[[ -8.7  -5.7 -16.0 -20.5 -11.0 -10.2 -22.0 -30.8  -7.0 -18.3  -5.6  -2.0
  -22.5]
 [ 43.2  -6.0  -9.0 -17.5  10.4  35.0  11.8   2.8  -4.5  -2.3 -26.2 -19.2
   49.6]
 [ -3.6 -54.6 -51.0  33.3 -22.5  -5.0 -45.2   3.5 -10.7   8.8 -56.3 -17.2
  -31.2]]
|
[[ -8.7  43.2  -3.6]
 [ -5.7  -6.0 -54.6]
 [-16.0  -9.0 -51.0]
 [-20.5 -17.5  33.3]
 [-11.0  10.4 -22.5]
 [-10.2  35.0  -5.0]
 [-22.0  11.8 -45.2]
 [-30.8   2.8   3.5]
 [ -7.0  -4.5 -10.7]
 [-18.3  -2.3   8.8]
 [ -5.6 -26.2 -56.3]
 [ -2.0 -19.2 -17.2]
 [-22.5  49.6 -31.2]]

[[  5.9  12.9 -17.9  19.5  -7.8  14.9  -7.0  16.3 -15.6   1.0]
 [  3.0   0.8  -3.9  19.5 -10.2  14.9  -6.2  12.0 -10.8 -46.6]]
|
[[  5.9   3.0]
 [ 12.9   0.8]
 [-17.9  -3.9]
 [ 19.5  19.5]
 [ -7.8 -10.2]
 [ 14.9  14.9]
 [ -7.0  -6.2]
 [ 16.3  12.0]
 [-15.6 -10.8]
 [  1.0 -46.6]]

[[  8.6   8.5 -15.9  15.6 -15.1]
 [  2.0  19.3 -19.1  40.7 -40.2]
 [ 13.8  22.5  10.4  30.1 -18.3]
 [  8.4   1.9  36.5 -27.8  30.5]
 [ 16.0  20.9  16.9  25.2  -6.4]]
|
[[  8.6   2.0  13.8   8.4  16.0]
 [  8.5  19.3  22.5   1.9  20.9]
 [-15.9 -19.1  10.4  36.5  16.9]
 [ 15.6  40.7  30.1 -27.8  25.2]
 [-15.1 -40.2 -18.3  30.5  -6.4]]

[[  5.3  18.7]
 [ 34.6  -7.7]
 [ -5.2 -31.2]
 [ 18.9 -27.9]
 [ 26.7 -14.3]
 [-12.5  29.9]
 [ -9.1  -7.8]
 [-43.0  13.0]
 [-29.7  -0.6]
 [-28.9   1.0]]
|
[[  5.3  34.6  -5.2  18.9  26.7 -12.5  -9.1 -43.0 -29.7 -28.9]
 [ 18.7  -7.7 -31.2 -27.9 -14.3  29.9  -7.8  13.0  -0.6   1.0]]

[[ 11.3 -21.0  10.2 -50.6   4.7  35.2 -30.6  15.2 -26.3  23.6   8.2  23.0]
 [ 19.9  37.9  20.9  20.2 -27.7  -4.7  45.0 -34.5  39.4  -1.1  18.5   7.0]]
|
[[ 11.3  19.9]
 [-21.0  37.9]
 [ 10.2  20.9]
 [-50.6  20.2]
 [  4.7 -27.7]
 [ 35.2  -4.7]
 [-30.6  45.0]
 [ 15.2 -34.5]
 [-26.3  39.4]
 [ 23.6  -1.1]
 [  8.2  18.5]
 [ 23.0   7.0]]

[[ 32.9  -7.2  -7.6  16.0  17.8 -28.6 -25.5  48.2  -1.7 -25.5   1.8]
 [-11.4   8.7  -1.1   0.7 -10.0   4.0   4.3  10.6   7.5   4.3  -8.0]
 [ 18.0   4.8 -15.4  -1.7  -3.7 -13.8  -3.2   5.9  13.8  -3.2  14.3]
 [ -6.4  19.8 -11.6   5.4  17.2  -6.1   6.9 -10.0   8.4   6.9   4.4]
 [ 12.8  -2.8  -7.3 -11.4  -5.7  -5.3   3.9   3.3  -4.4   3.9 -12.3]
 [-15.3   6.4   4.3  -1.7 -11.5  16.6  -7.9  15.4  -1.3  -7.9   8.4]]
|
[[ 32.9 -11.4  18.0  -6.4  12.8 -15.3]
 [ -7.2   8.7   4.8  19.8  -2.8   6.4]
 [ -7.6  -1.1 -15.4 -11.6  -7.3   4.3]
 [ 16.0   0.7  -1.7   5.4 -11.4  -1.7]
 [ 17.8 -10.0  -3.7  17.2  -5.7 -11.5]
 [-28.6   4.0 -13.8  -6.1  -5.3  16.6]
 [-25.5   4.3  -3.2   6.9   3.9  -7.9]
 [ 48.2  10.6   5.9 -10.0   3.3  15.4]
 [ -1.7   7.5  13.8   8.4  -4.4  -1.3]
 [-25.5   4.3  -3.2   6.9   3.9  -7.9]
 [  1.8  -8.0  14.3   4.4 -12.3   8.4]]
